In the rows, zero is written as 128.
runs of hidden systems
guf, trace 1 (9 x 18)
[[159  70 119 117 145 100 160 181 180 127 113 121 157 108 123 110  94  80]
 [158 177 116  94 162 113 140 127  73 140 140 122 119 134  66 158 168 124]
 [ 78 158 168 131 101 149  90 115 132 126 184 170  99 159 175 126 142 139]
 [127  83 150 145 108 102 115 123 137 100  59 119 168 120 138 115  61 154]
 [164 136  64 136 129 160 174 131 118 126 109  72 120  84 118 136 175 143]
 [134 156 135 130 154 148 137 137 179 152 172 171 114 160 128 108 148  55]
 [119  97 167 123 139  88  69 119  81 149 128 146 138 144  82 152  80 141]
 [ 98 117 123  94  98 133 149 147  94 111 148  90 126 102 190 135 154 193]
 [149 182 124 144 104 130 175 128 184  93  81 151 149 129 142  99 117  92]]
Zuna, trace 2 (9 x 18)
[[122 131 127  79 150 137 192 127 100 160 117 143 149 195 151  94  95 116]
 [ 89 174 127 171 103  95 105 152  97 117 164 177  99  88 133 145 117 152]
 [171 108 138 125 135 165  81 150 167  67 106  86 139 146 131 150 120 157]
 [119 119  95 137 152 160 197  82 109 145  86 139 101 152 124  75 116 115]
 [117 146 105 185 138 112  88 164 129 173 196 144 127  95 138 142 133 114]
 [167  87 151  71 142 132 120 186 138 103 121 119 151 169 112 144  82 135]
 [ 90 170 119 120 149 126 179  96  72  98 115 147  91 137 140  98 141 160]
 [135 172 121 204  99 158  63 134 164 134 148 132 139 120 153 145 124 139]
 [158  41 118 119 145 148 140 147 152 110  85 117 117 131  93 115  77 116]]
mur, trace 3 (9 x 18)
[[137 112 129 156 162 165 102 109 182  75 131 134  74 122 107 113 159 101]
 [144 100 125 122 180 147 118  95 101 190 115 104 160 189 114 112 104 121]
 [100 108 111 110 106  93 143 190  88 171 179 139 130  91 148 141 104 142]
 [140 173 148 121 130 105 124 172 162  38 124 131 136 116 149 134 137 141]
 [125 169 135 139 120 177 131  56 111 114  89 156  94 176  95 118 129 132]
 [ 97  69  99 183 140 150 113 114 132 180 154 120 110 106 154 102 120 124]
 [184  99 102 110 153 109 148 201 142 128 115  92 176 121 121 136  94 122]
 [124 185 144  70 136 110 158 145  93 109 157 167  97 145  95 143 154 119]
 [ 82 149 171 173 129 132  62  93 141 114 151 156 123 151 173 116 124 143]]
Vunu, trace 4 (9 x 18)
[[127 131  96 152 111 215 123 151 150 100 156 120  82 142 167 126 135 159]
 [128 102 103 157 190 132 165 133 132 110  90 145 118 152 129  71  72 117]
 [143 142  75 157 169 145 109 165  75 162 172 119 113 132 106 152 116 155]
 [115 118 131 103 135 161 140 196 150  93 172 152 106 168 179 114 101 141]
 [122 155 119 153 167 118 129 120  76  87  82 151 118 154 108 110  76 170]
 [129 142  73 173 125 204 114 138 115 131 158 106  86 125 150 138 143 174]
 [135  96 102 140 170 148 171 172 167 109 119 144 120 152 156  77  79 104]
 [143 144  96 145 191 119 116 151  61 142 141 140 114 147  81 140  96 147]
 [106 135 123 122 123 179 113 176 128 108 192 134  97 160 184 130 127 165]]
Sakuv, trace 5 (9 x 18)
[[103 142 138 182 124  94 136  70 125 156  90 170 135 115 112  95 103  95]
 [153  59 120 123 124 121  86 165 139 146 154  83 137  82 107 164 138 130]
 [134 157 148  44 117 131 193 131 130 126 128 125 150 165 157 116 155 114]
 [101 187 147 183 111  80  98  84 107 122 116 166 124  93 105 132 133 125]
 [149  57 138 129  97 170  78 133 177 119 130  82 129 113 129 155 136 134]
 [133 124 121  79 141 117 215 103 112 140  87 112 152 148 139  91 133 113]
 [122 183 118 177 120  84 106 126 117 164 160 150 131  79 104 149 153 103]
 [141  75 178  81  98 148  85 146 183 108 146 126 126 146 125 151 127 112]
 [113 138 143  97 140 104 169  72  73 119  71 104 148 139 134 108 137 160]]
Zegil, trace 6 (9 x 18)
[[ 78 156 117 164 170  83 124 119  60 141 151 140 121 112 155 109 125 163]
 [156 155 111 136  96 170 116 201 159  98 144 130 138 145 157 150  92 155]
 [127 111 126 104 145 125 183 114 116  73  78 154  83 126  82 101 110 120]
 [118 158  89 199 190 149 102 111 105 147 155 113 118 135 147 112 150 141]
 [138  87 117 110 114 157 133 198 142 151 150 154 133 162 136 130  56 122]
 [112 139 125 105 162  70 165 143  69  82 114 140 106  95 104 122 129 152]
 [137 213 107 166 134 186 110 125 131 117 149 131 120 167 155 129 147 153]
 [115  65 133 138 121 148 139 144 156 107 105 171  96 144 121  97  53 116]
 [138 116  83 151 197 101 137 141  76 118 119  86 127  94 113 124 137 160]]
Zegil, trace 7 (9 x 18)
[[101 164 141 109  93 108 146 125  98  92 118 102 145 103 185 133 153 188]
 [160 175 114 166  85 163 147 114 195  97  82 136 133 121 127 116 133 103]
 [138  60 118 150 154 151 108  96 141 137 119 126  85 111  67 122 133  96]
 [127  94 123 103 183 116 119 142  96 191 172  84 163 149 156 124 144 127]
 [119 171 147  94  73  84 150 170 112 155 148 163 162 125 145 147 103 125]
 [120 164 157 129  94 120 104 111 140  44 113 141  93  96 115 152 158 153]
 [148 116 125 154 141 190 118  67 159 119  80  95 131 168 135 105 137 130]
 [121  61  93 156 128 123 155 128 130 198 125 126 136  98 125 103  98  95]
 [148 131 124  93 151  82 120 193 115 142 184 110 143  94 115 163 157 115]]
Vunu, trace 8 (9 x 18)
[[114 102 174  62 144 127 117  97  90 112 125 146  96 176  93 133 124 136]
 [ 84 172 136 171 111 119 107  87 104 145 140 118 148 122 192 114 146 165]
 [161 107  95 157  72 143 150 164 175 107  85 117 141  83 124 133  91 126]
 [151 105 112  91 183 131 166 118 116 120 128 114  94 122  71 122 170  94]
 [119 166 158 141 154 125  81 120 132 183 179 144 161 180 155 127 137 104]
 [ 96  86 150 127  71 104 113 157 119 117 120 155 129 102 141 139  62 161]
 [142 142 111 102 139 125 166 118 100  77  96  77 121  96 131 135 177 168]
 [160 190 114 154 117 181 137  99 174 154 122 142 135 164 122 119 150  81]
 [101  56 140 161 141 105  93 131 140 143 145 163 101 103  99 119  89  97]]
guf, trace 9 (9 x 18)
[[ 97  80 201  96 103 113  81 103 137 108 120 149 129 156 135 129  97 137]
 [122 119 115 133 104 107 158  91  96 125  74  76 160  83 150 125 143 171]
 [164 161 100 145  94 164 157 141 198 136 138 118 132 103 139 129 175  82]
 [145  96 164 115 162 111  97 105 148 137 125 154 114 145  59 129 126  69]
 [ 96 114 153 100 129 105  96 103  63 175 163  98 145 129 146 148 155 165]
 [114 144 147 103  47 121 166 152 164 116 124 138 154 108 186 126 123 128]
 [162 146 133 148 125 112 129 103 159  68  67 125 118  90  71 139 146 110]
 [137 117 127 139 153 179  93  74 134 164 151  88 117 151 126 133 188 118]
 [101  81 154 107 101 100 142 129 139 199 145 150 157 134 149 111  96  86]]
Zuna, trace 10 (9 x 18)
[[153 149 107 166 154 141 126 116 170 124 117  71 171 116 176 108 171 122]
 [156 119 109 123  96 143 162 129 136 185 113 164 126 140  69 133  93  75]
 [ 92  92 153 102 171  84 102 149 104 115 193 128  98  99 132 134 163 133]
 [149 178 155 102 114 126 123 124 120 130  99 103 197 181 163 135 114 154]
 [102 125 118 151  63 145 157 107 128 102 101 168  70  86 108 123 114 139]
 [153 115 122 166 179 127  84 125 171 110 139  80 142 100 132 128 179 111]
 [152 108 119  90 123 150 166 117 115 201 112 129 155 181 104 121  97  97]
 [ 69 123 145 120 120  76 133 156  98 123 186 165  93  81 148 128 140 134]
 [171 171 155 116 123 123  88 142 145  85 100  92 183 149 137 160 132 155]]
mur, trace 11 (9 x 18)
[[125  83 158  92  64 103 136 156 157  97 116 143 118  79 106 150 113 118]
 [136 160 144 120 161 111 122  74 117  93 107  84 131 117 125 131 201 140]
 [133 148 134 135  65 162 123  90 144 203 127 133 156 152 136 134 126 104]
 [118  49 139 127 111  86 126 143 150 115 123 116 122  52 114 129 128 112]
 [176 174 134  95 150 120 125 118 118 118 113  70 170 137 117 157 185 138]
 [100 149 164  99  59 132 138  95 136 176 145 172 124 144 131 131 135  96]
 [111  79 150 171 125  85  79 108 147  98 106 102 141  65 130 131 134 141]
 [182 145 106  92 107 167 157 112 122 140  94  67 158 139 114 153 164 142]
 [101 135 148 109 100  99 164 110 147 174 157 169 118 106 124 115 158  63]]
Sakuv, trace 12 (9 x 18)
[[168 209 102 136 109 145 176 137 159 124  96 125 167 143 146 119 136 109]
 [117 112 132 158 129 132 112  99 135 132 133 180  70 110  59 127 126  87]
 [130  69 151 102 177 123  82 132 124 144 154  71 159 148 159 130 146 137]
 [123 172 121  99  76 117 184 142  94 160 109 145 165 142 153 129  96 146]
 [113 145 127 164 111 109 116 141 150  69 142 154  79  56 111 138 157 125]
 [175 115 144 117 158 173  92 101 169 114 101  87 150 181 114 131 141 116]
 [ 95 112 112 126 117 129 176  85  74 197 115 142 122 139 131 100 107 126]
 [121 117 122 150 130  77 112 192 149 124 174 124 144  62 153 141 135 119]
 [174 156 155  64 110 155 131 144 141  90 110 130 132 172  92 159 130 124]]

runs to name
trace 13 (2 x 18)
[[ 97 131 123 110 158 118 196  78  91 127 103 138 104 136 133  80 150 121]
 [131 162 106 209 136 131  76 153 150 155 167 137 145 117 151 134 113 122]]
 -> Zegil
trace 14 (2 x 18)
[[128  81 130 121 121 147 139 169 199 133 159 107 147 119 193 104 136  99]
 [159 145 137 111 150  73 147 122 102 117  69 140 160 129  62 134  98 116]]
 -> mur
trace 15 (2 x 18)
[[ 87 128 136 160 107 115 145 135 124 119 108 185 121 138 157  93  50 137]
 [155 131  83 176 155 131 101 167 112  81 126  95 111  81 104 152 130 171]]
 -> Zuna
trace 16 (2 x 18)
[[137 135 103 144 108 189 123 104 151 188 160  90 133 138 159 129 177 115]
 [122  93 137 129 128  78 159 166 164 138 122 170 147 109 128 100  77  75]]
 -> Vunu
trace 17 (2 x 18)
[[109 121 151 107 160  93 137  84  70 140 103 167 107 153  71 115 105 118]
 [103 132 114 165 125 142  77 148 110 151 189  99 129 110 184 145 147 176]]
 -> mur
trace 18 (2 x 18)
[[129 181  87 182 153 160 116 151 123 110 170 153  75 117 116 135 148 132]
 [138  72 129 140 170 175  94 154 160 103 129 124 118 176 146 108  77 138]]
 -> Vunu
trace 19 (2 x 18)
[[132  58 102 113 183 133 149 188 140 152 166 118 128 136 149 103 105 105]
 [143 173 131 105 170  77 134 180  84 115 135 151 155 154 110 141  91 139]]
 -> mur
trace 20 (2 x 18)
[[118 197 112 165 108  95 168 108 104 135  88 133 167 109 160 107 119 144]
 [161 126 107 151  78 171 100 154 165 112 142 133  94  90  82 171 139 119]]
 -> Zuna
trace 21 (2 x 18)
[[107 184 131 102 150 133 183  89  95 147 126 141 132 176 156  93 150 123]
 [106 141 129 202  96 123  81 145 155 129 140 171 123 103 142 130  82 129]]
 -> Zegil
trace 22 (2 x 18)
[[140 195 143 131 177 102 118  97 130 127 145 113 151 135 129 127 198 101]
 [120 122 158 140  69 165  81 108 141 172 136 159 132 167 125 143  87 124]]
 -> Zegil
trace 23 (2 x 18)
[[151 159 115 122 127 109 175  78 114 182  84 101 181 129 115 114 148 102]
 [131 124 136 132  76 112  99 147 151 165 177 145 119  78 101 169 154  95]]
 -> mur
trace 24 (2 x 18)
[[115  78 127 138 126 141 130 111 120  58  79 132  80 108 104 118  97 163]
 [142 156  72 154 177 166 157 110 108 158 136  89 129 141 147 105 167 131]]
 -> mur
trace 25 (2 x 18)
[[118 110 150 128 201  80 109  94 113 158 150 133 126 125  94 114 158  83]
 [126 124 157 102  90 119  83 145 106 186 163 112 179 148 150 165 116 147]]
 -> Sakuv
trace 26 (2 x 18)
[[131 172  99 167 112 132 177 123 151  84  96 166  86  93 105 106 130 109]
 [157 119 122 168 179 160  57 113 147 141 159 109 112 140  91 146 156 108]]
 -> Zuna
trace 27 (2 x 18)
[[141  98 105  79 136 150 144 132  59 165 127  92 131 154 113 146 114 170]
 [ 82 159 135 125 100 121 166 156 150 108 166 161 115 117 201 102 140 124]]
 -> Zuna
trace 28 (2 x 18)
[[165  96 168  75 130 139 107 121 170  91 104  81 158 151 128 142 155 123]
 [104 151 142 119 102 119 162  57  94 187 108 156 130 146 113 111 131 103]]
 -> Vunu
trace 29 (2 x 18)
[[129 140 125 183 142 111 125 110 128 124  66 132 177 146 150  95  62 143]
 [144 117  66 137 105 177 153 159 104 127 139 128  69  95  86 151 126 147]]
 -> mur
trace 30 (2 x 18)
[[151 131 135 105  89 112 188 120 168 160  91 147 161 121 112 113 118  63]
 [132 123 150 139 142  88  72 110 115 123 153 122 108  80  69 165 175 116]]
 -> mur
trace 31 (2 x 18)
[[ 93 145 131 131 137 111 165  67  79 135 105 170  84 126  91 103 132 115]
 [123 141 134 182 124 123  51 147 146 141 166 102 165 109 174 148 136 154]]
 -> guf
trace 32 (2 x 18)
[[ 85 150 141 157 183  78 108 144 120 136 190 161 120 120 155 107 140 108]
 [155 122 153 118 106 138  68 169 125 117 129 129 154 163 118 168  69 164]]
 -> Sakuv
trace 33 (2 x 18)
[[115 137 163 145 160 122  51  77 101 137 145  94 148 151 145 143 163 161]
 [127 100 129 113  55 154 156 137 148 159 102 116 170 136 177 123  87 140]]
 -> Zegil
trace 34 (2 x 18)
[[101 173 105 140  82 126 162 173 128 133 177 143 121  91 186 129 144 142]
 [158 142 145 154 127 133 115 129 194  56  81 149 124 130 104 118 108 102]]
 -> mur
trace 35 (2 x 18)
[[168 158 133 118 169 132 153  88 146 147  95 135 151 173  80 109 139  70]
 [ 82 105 139 129 110 126  93 108  76 188 181 153  94 122 115 146 129 138]]
 -> Zuna
